[ 83 -39  35 -29 -45   5 -27 -44 -22 -34 -32 -25  58] = <17>
[ 56 -13  26   6 -71  -9  22   3 -21 -50  92  20 -10] = <89>
[ 13 -37  26  20 -30  -9  80  44 -98   2 -15  -7  -8] = <71>
[-37  85 -33  21  52  23 -28  -9  80  22  24  10 -14] = <121>
[-63 103   1  43  51  33  15   5  14  25  13 -20  -8] = <73>
[ 13 -34  26  20 -30  -9  80  44 -98   2 -15  -7  -8] = <152>
Table of tags by key:
[104] -> q559
[103] -> q124
[84] -> q335
[85] -> q545
[33] -> q586
key <73> 1: 
q124
which: [-63 103   1  43  51  33  15   5  14  25  13 -20  -8]
<73>
which: [ 56 -13  26   6 -71  -9  22   3 -21 -50  92  20 -10]
<89>

[ 66 -67  66 -54] = <103>
[ 53 -67  60 -65] = <198>
[ 55 -63  73  59] = <47>
[ 61 -65  57  61] = <2>
[-55 -80  62  62] = <39>
[-80 -55 -59 -66] = <82>
[ 69 -59  49 -68] = <28>
[ 60 -54 -67  55] = <16>
[ 47 -57  75  59] = <94>
[ 55 -63 -63  71] = <68>
start: [-67  60]
<198>, 1
start: [-55 -59]
<82>, 1
which: [ 55 -63  73  59]
<47>
all <16>: [-67]
2
start: [-80 -55]
<82>, 0

[-44  -9  84   0  56 -14 -30  32] = <80>
[ 59 -15  28 -11  -9  17   0  62] = <26>
[ -8  -5  30   0  21 -43   0  -8] = <118>
[ 28  -2   0 -10 -69  14 -18  17] = <177>
[ 38 -22   0   0  21  30 -43  12] = <35>
[  0  12   0 -37 -12 -26   0  48] = <58>
[ 17  -4   6   7   8  24 -14 -42] = <180>
[-77  12 -14  14  -3   0  -2 -85] = <113>
[ 28  59   0 -11  -9 -15  17  13] = <132>
start: [ 59 -15  28 -11  -9  17   0]
<26>, 0
start: [  0   0  21  30 -43]
<35>, 2
start: [ 6  7  8 24]
<180>, 2

[ 18 -17  58 -50   5  47  -5 -28   2  35] -> <55>
[ 44 -36 -20  40   4  17   4   4  46  -6] -> <21>
[  26  104  -94  -33  -29 -108  -63   60  -90  -87] -> <53>
[  1 -21   0 -21 -30  28 -12  49  37 -47] -> <32>
[  0  19  27 -84 -38  14 -37  16 -17 -33] -> <146>
[  0  26  18 -97 -51   6 -50  29 -18 -57] -> <99>
[ 14  15 -45  -4 -28 -24 -48  58 -15 -39] -> <147>
[ 19  44 -22 -11 -11 -49 -49 -11 -49 -49] -> <150>
[ 29  69 -33 -59 -11 -68 -70   2 -40 -83] -> <23>
tags:
[-33] -> q160
[-10] -> q170
[0] -> q915
[-34] -> q922
[18] -> q187
[-11] -> q19
[-68] -> q156
key <23> 2: 
q160
all <21>: [4]
4 6 7
all <150>: [-49]
5 6 8 9
which: [  0  19  27 -84 -38  14 -37  16 -17 -33]
<146>

[-35 -85  67  -8] -> <123>
[-35  32  67 -91] -> <100>
[-13  33   2  33] -> <77>
tags:
[67] -> q371
[3] -> q452
[66] -> q811
[-34] -> q430
[-35] -> q169
[2] -> q312
key <100> 2: 
q371
all <77>: [33]
1 3

[-25 -26 -26  22] -> <128>
[-31  17 -63 -29] -> <11>
[-74  16 -39  71] -> <83>
all <128>: [-26]
1 2
key -> tag
[-74] -> q993
[-26] -> q258
[-25] -> q338
key <128> 0: 
q338
which: [-31  17 -63 -29]
<11>

[  8  10 -14  -3 -11  10  -1  -7 -13  -1   0   8  11  -4  -5   5   6  -3
 -10 -15  -1   8 -19  24  11  15  16   1   3  15  -3  -7   6 -17  -5   8]  <140>
[ -3   1  17  -3  16  -5 -10  18 -13  17  -5 -22 -33  -2  -5   1  -9  -9
   9  -9 -29 -16   2 -14 -19 -18  -2 -23  13  15  -3  12   4 -17  17 -21]  <154>
[  8  32  17 -18  -8  46   2   9 -22  44  21 -14 -25   0  38 -18   6 -26
  28 -21 -44 -12 -25   9 -15  -9  27 -31  35  52  25 -14  10  -9  17 -14]  <76>
[-14  -3  30   0   4   2   7   5  13   8   5 -14   4   5   6 -10   1 -15
  15  15  14   5   8 -14   3 -18  -8   9  -8 -14 -17  15  -7  30  -5 -14]  <75>
[ 64  10 -20  16   0  31  10  -4 -30 -27  31  38  -3  -4  60   8 -23 -20
 -22  21 -58  -6  -8 -21   7  20 -14 -31  -8 -23  82 -26  -1  35  61  38]  <54>
[ 31   1  -8  12  20  10   2   5 -22 -19  16   8 -18  -2  27   8 -23 -15
 -10  21 -44 -16   8 -29 -10  -4 -14 -23  -3 -14  40 -14  -1  17  39   8]  <52>
[-14  -3  -2  -7  12  -5   7  -4  13  -1   5  -7  -3  14  -5 -10  -4   2
   9  15  -1 -12  19 -14 -19   6  -8   1   8  31  -3 -20  -5  35  -5  -7]  <31>
all <52>: [-23]
16 27
Table of tags by key:
[-4] -> q838
[6] -> q424
[-5] -> q848
[10] -> q154
[11] -> q87
key <140> 14: 
q848
which: [ -3   1  17  -3  16  -5 -10  18 -13  17  -5 -22 -33  -2  -5   1  -9  -9
   9  -9 -29 -16   2 -14 -19 -18  -2 -23  13  15  -3  12   4 -17  17 -21]
<154>
which: [ 31   1  -8  12  20  10   2   5 -22 -19  16   8 -18  -2  27   8 -23 -15
 -10  21 -44 -16   8 -29 -10  -4 -14 -23  -3 -14  40 -14  -1  17  39   8]
<52>
which: [-14  -3  30   0   4   2   7   5  13   8   5 -14   4   5   6 -10   1 -15
  15  15  14   5   8 -14   3 -18  -8   9  -8 -14 -17  15  -7  30  -5 -14]
<75>
all <75>: [30]
2 33

[-54 -40  -4  50]  <61>
[-47 -33 -18  64]  <136>
[-47 -33  -5  49]  <143>
[-40  -6 -23 -81]  <126>
[-47 -33  -6  64]  <84>
start: [-33 -18  64]
<136>, 1
which: [-47 -33  -6  64]
<84>
key -> tag
[-33] -> q91
[50] -> q404
[64] -> q725
[65] -> q708
[-34] -> q280
key <84> 3: 
q725
start: [-40  -4]
<61>, 1
which: [-47 -33  -5  49]
<143>

[  2 -27 -36  28  17  37 -50 -20   0 -17  -2 -47   6   3  55 -20 -35 -13
   0   3   0  34  17   0  19  21  35  84 -14 -20   0] : <119>
[  1  28 -24  15 -30  24  64  17   0 -26 -11  -1 -40   1  26 -51  24 -16
 -21 -14   0  18  -7   0 -57  12  20 -14 -30  24   0] : <88>
[  0 -15  -9   7 -51  10 -31 -11   0  23  25  34  36  36  12   0 -13  -1
 -12   3   0   8 -45  36  36   4  25  73  56 -11   0] : <30>
[ -1  -5 -16 -16  41 -23  -7  -5   0  -5  -5 -23 -18  -1 -25 -47  -8  -2
  19 -23   0 -20  50 -23  39 -23  72  50 -20  -5   0] : <15>
[  2  29 -22  24 -30  32  48  21   0 -39 -24 -60 -11   2  40  42 -29 -30
 -39   2   0  30 -81   0 -24  18 -50  24 -64  21   0] : <22>
all <88>: [24]
5 16 29
all <15>: [-23]
5 11 19 23 25
all <30>: [36]
12 13 23 24

[-19 -27 -28  46   3 -36] : <63>
[-44 -65 -35 102   2 -87] : <13>
[-32 -46 -30  85   3 -59] : <91>
[-86 -74 -86  73  21 -60] : <74>
tags:
[-30] -> q763
[-59] -> q828
[-27] -> q752
[-46] -> q336
[-74] -> q4
key <91> 1: 
q336
all <74>: [-60]
5
start: [85  3]
<91>, 3
which: [-32 -46 -30  85   3 -59]
<91>
which: [-44 -65 -35 102   2 -87]
<13>

[-36 -58 -80  -8 -35  -8  -8 -88] -> <85>
[ -4 -58 -80  -8 -35  98 -34 -88] -> <108>
[13 13 -7 10 14 28 13 15] -> <105>
[-67 -80 -80 -35  -8  -8 -60 -80] -> <98>
all <98>: [-8]
4 5
which: [ -4 -58 -80  -8 -35  98 -34 -88]
<108>
start: [ 98 -34]
<108>, 5
all <105>: [13]
0 1 6
start: [ -4 -58 -80  -8 -35  98 -34]
<108>, 0
all <85>: [-35]
4
key -> tag
[13] -> q441
[10] -> q635
[-35] -> q904
[-8] -> q653
key <105> 3: 
q635

[-29  66 -17 -31  49  20 -71  30 -38  -9 -28 -16] : <29>
[-20  50 -14  50  74 -20  18  18 -28  -4 -18  18] : <107>
[-24  58  74  13  17  18 -14 -20 -33 -49 -22 -49] : <78>
key -> tag
[18] -> q177
[13] -> q657
[-16] -> q819
[-49] -> q822
key <78> 11: 
q822
start: [-20  18  18 -28  -4 -18]
<107>, 5
start: [-14  50  74 -20  18  18]
<107>, 2
start: [-14  50  74 -20  18  18 -28  -4 -18]
<107>, 2
all <78>: [17]
4
all <107>: [18]
6 7 11
all <107>: [50]
1 3

[  2  20 -31 -20] = <116>
[  2  35 -11 -15] = <120>
[-30 -30 -30 -30] = <97>
[30 24 -1 33] = <69>
[ -6  18   7 -20] = <19>
[-29   2 -10 -16] = <18>
[ 23  26  -3 -30] = <137>
[23 26 93  8] = <20>
[ 18 -29   9   9] = <72>
[18 11  9 10] = <43>
start: [ 20 -31 -20]
<116>, 1
all <97>: [-30]
0 1 2 3

[ 54  -5 -13  34 -20 104  38   0   0   3  -7] : <56>
[ 19  -3  -9   1 -14  38  13   0  11   5  16] : <185>
[ -1   3 -11   3  25 -35 -13   0   3   2 -37] : <59>
[ 22  -7 -25 -45 -32  40  16   0 -17 -20 -35] : <166>
[ 19  -3  -9   1 -14  38  13   0 -18 -17 -51] : <81>
[ -1 -17  15  12  21  -2  -1   0 -11   2   0] : <67>
[-13 -14 -21  23 -28 -22  -9   0  -9  -8 -10] : <12>
[ 15  -2   2 -17   7  33  10   0  20  26  90] : <125>
[-13 -14 -21  23 -28 -22  -9   0  -9  -8 -17] : <104>
[ 34 -25  18 -28  25  72  22   0 -28  -9 -38] : <173>
key -> tag
[-21] -> q598
[22] -> q68
[-14] -> q74
[-13] -> q112
key <104> 0: 
q112
start: [ -1   0 -11   2]
<67>, 6
start: [  0 -11   2]
<67>, 7
all <59>: [3]
1 3 8
which: [ -1 -17  15  12  21  -2  -1   0 -11   2   0]
<67>

[ -2 -23  -4   4  -9  -6  36   9 -25  -2 -15  40  16  -8  69 -22  -9 -47
   8 -27   3  28 -19  27   5 -20 -12 -17  41  -1 -20 -29  29   9  -5   3
   3   8 -38 -16  21  10   8  16 -10 -20 -22   4  72 -20 -25  27   4 -15
 -26 -14  34  28  -9] -> <70>
[  4  -8  -6  36   9 -25  -2 -15  40  41  -4  24 -24  10  10   9 -10 -24
  11  12   7  21  -9 -57 -36 -14  38   9  -7  13  24 -18 -36  -3 -17 -24
  -7  -5  40  40  23   0  26  40   3  23 -16 -23  40 -20 -36  -7  37 -20
  25  13   8  19 -12] -> <4>
[ -5   9  11  -4 -19   8   4 -46 -24 -11   3  45   5 -68 -48  23  -7  26
   4  15   2  -6  27  10  32 -24 -20 -78 -26 -23   1  10  16  29 -37 -17
 -26  40  -7  -1  -1 -23 -58  45  11 -47 -78  -2  37   8  -8  -2  -4 -20
 -14 -14  26   4  -8] -> <102>
all <102>: [4]
6 18 57
start: [  4  -9  -6  36   9 -25  -2 -15  40  16]
<70>, 3
start: [-7 37]
<4>, 51
tags:
[-30] -> q797
[-17] -> q118
[36] -> q134
[-18] -> q988
[-29] -> q139
[-28] -> q149
[37] -> q861
key <70> 31: 
q139
all <4>: [40]
8 38 39 43 48
which: [  4  -8  -6  36   9 -25  -2 -15  40  41  -4  24 -24  10  10   9 -10 -24
  11  12   7  21  -9 -57 -36 -14  38   9  -7  13  24 -18 -36  -3 -17 -24
  -7  -5  40  40  23   0  26  40   3  23 -16 -23  40 -20 -36  -7  37 -20
  25  13   8  19 -12]
<4>
start: [ -1 -23]
<102>, 40

[-22 -25  30  18  -4 -36  14  -4   6 -10  59  29  18 -28  43  -7  -6   0
  -4 -41 -28 -13  13   0  14  99]  <33>
[-33 -17  44 -46  10  10 -16  11  32   4  12  -3  20  23  -5   5  -4  -6
  11   2  -5 -20 -23 -44 -36  12]  <174>
[  9 -60 -47  82  -2   2   7  36 -36 -16 -14 -18  -1 -25 -14   9  -6 -26
 -21  33 -21 -17   3 -30  15 -24]  <65>
[  6 -21 -28 -73  -2 -17   0 -56  17   5  10  -9  15  20  17  -9 -25 -16
 -11 -15   2  15 -11   0  -2  27]  <93>
[ 11  28  -5  51  19 -41   0  -2 -11  -3 -36   1 -38   7   0  12   6 -32
  35 -14  17  -2 -12   4  -7  67]  <87>
[  0  17 -33  39 -28   6  25 -23   1   2  -1 -18   6 -16 -20 -29  -8  11
  -7  47 -14  18  18  61 -19 -13]  <46>
[-33 -17  44 -46  10  10 -12  11  32   4  12  -3  20  23  -5   5  -4  -6
  11   2  -5 -20 -23 -44 -36  12]  <122>
[-75  -3   8 -15 -37  -2 -61 -36  32  -1  -7  26  20  36  23  -7   3  20
  28 -28  -7  -1  17   5  23   8]  <48>
[ 70 -18 -25 -81   8 -30 -41  -6 -11   0  16 -31 -20 -19   8  11   9 -14
 -33  37 -29  -3  -5 -14  -1  89]  <42>
start: [-36   1]
<87>, 10
which: [-33 -17  44 -46  10  10 -16  11  32   4  12  -3  20  23  -5   5  -4  -6
  11   2  -5 -20 -23 -44 -36  12]
<174>

[  7   1 -26  50  17  12]  <45>
[ 49   4  49  49  49 -18]  <27>
[-64  -1  64   5 -19 -93]  <44>
start: [  7   1 -26  50]
<45>, 0
start: [-19 -93]
<44>, 4
Table of tags by key:
[50] -> q411
[49] -> q596
[-26] -> q805
key <45> 3: 
q411
which: [-64  -1  64   5 -19 -93]
<44>
all <27>: [-18]
5
all <27>: [49]
0 2 3 4

[  13   -5   46  -39   22 -105   42   74  -46] = <141>
[ 13  -5  46 -39   7   7 -17  33   7] = <135>
[ 73 -46 -16 -44  18 -17 -20  41  54] = <50>
[  13   -5   46  -39   22 -105   43   74  -46] = <148>
[-55   7  -7  26  11 -14  51   9 -15] = <24>
all <135>: [7]
4 5 8
which: [  13   -5   46  -39   22 -105   43   74  -46]
<148>
which: [  13   -5   46  -39   22 -105   42   74  -46]
<141>

[  7   0  -1   2 -32  21   1  -9  24   2 -11 -36  11  -5 -13 -10  -2   3
 -21  -5   7   2 -20  -6  19   1   1 -26  19  15 -17  10  -1  -9] = <96>
[ 13   6 -13   0   0  15   0  -1 -26  -4  -4 -10   5  19   4   3   3  -4
   8   7  18 -12   9  13  -4  11  -2   2  18 -29  -3  10 -14   5] = <157>
[ -1   4 -27 -58   1 -22  12   4 -20  17   1   9 -29  -8  -3  44  24   4
 -36  15  -6 -26 -22  -6  17   3  50  28  11  22  -8  19 -13 -35] = <101>
[-22   6 -64  10  15  16   4  17 -17   9  -6  10  -8   7   2   6 -15 -24
 -31  57 -11 -14   7  -9  16 -15 -37  52 -41   7 -10   9  -6  15] = <62>
[-36  18 -34  51  29  36   9   9  71  -1  12   9  -3  -4  73 -44  18  -4
  34  17  -6 -16  13  -2 -14  17 -25 -79 -69  32 -16  10  28  28] = <25>
[ 14  -4  39 -44 -12 -12 -10  -9  62 -14 -14 -20  14   8  24  -8  35  11
  44 -42  28  47   1   2 -21  11  52 -63  21 -14   5 -24  12  -4] = <86>
[  4   0  -6 -74 -13  28   4  -3  33  19  -6  36 -10  -1  29  14  20  -1
  52  35   5 -23  12  -2 -12 -17  57 -53 -35  12  14 -23   9 -15] = <149>
all <96>: [-9]
7 33
start: [16  4]
<62>, 5
all <149>: [-13]
4

[ -1  29   7  11 -20 -18  -1 -35  -1 -12  -9 -33   2   2   5] = <66>
[ -1  29   9  11 -20 -18  -1 -35  -1 -12  -1 -33   2  -1   5] = <90>
[-32  36  12 -23  -4  -4  -6   2   3   3   7 -27 -34   7  -1] = <79>
[-45  28  22   5  35   0  -1  47 -19  35   9  54 -14  19   5] = <138>
[ 17  51 -10 -45  15  -4   3  -2  -1  10  78  25 -15  30   5] = <153>
[-32  36  12 -23  -4  20  -6   2   3   3   7 -27 -34   7  -1] = <34>
start: [2 2 5]
<66>, 12
all <90>: [-1]
0 6 8 10 13

[-42  77  20  -3]  <112>
[-32  23  20  -3]  <49>
[21 21 -1  4]  <95>
[-64   6  22  22]  <109>
[-27 -36  52  44]  <117>
[ -4 -47  30  27]  <161>
[-35  22 -69  62]  <131>
start: [-47  30]
<161>, 1
all <95>: [21]
0 1
all <109>: [22]
2 3
start: [21 -1]
<95>, 1

[ 54  10  34 -53]  <51>
[-90  -8  24  30]  <40>
[-11 -41   1   2]  <106>
start: [24 30]
<40>, 2
tags:
[-90] -> q611
[30] -> q96
[-41] -> q63
[-7] -> q516
[11] -> q718
[-8] -> q649
[10] -> q818
key <40> 1: 
q649

[-53  31  -1   8  -9]  <168>
[ 2  4 -3  1  2]  <8>
[ 27 -39   5  22   2]  <36>
[-26 -15 -17 -76  20]  <184>
[ 20  21  95  13 -81]  <178>
[ 31   8 -53  -1 -22]  <187>
[-53  -9  10  45   7]  <208>
[ 13 -66 -33 -44  16]  <7>
[  1 -49  -5 -31   4]  <204>
[-16  -9 -16   1   1]  <195>
[ 13  -4 -18 -17 -16]  <64>
[  1  44  25 -20 -26]  <160>
all <195>: [-16]
0 2
start: [-53  31  -1   8]
<168>, 0
tags:
[-15] -> q24
[-26] -> q860
[-16] -> q307
key <184> 0: 
q860
which: [ 20  21  95  13 -81]
<178>
which: [ 27 -39   5  22   2]
<36>

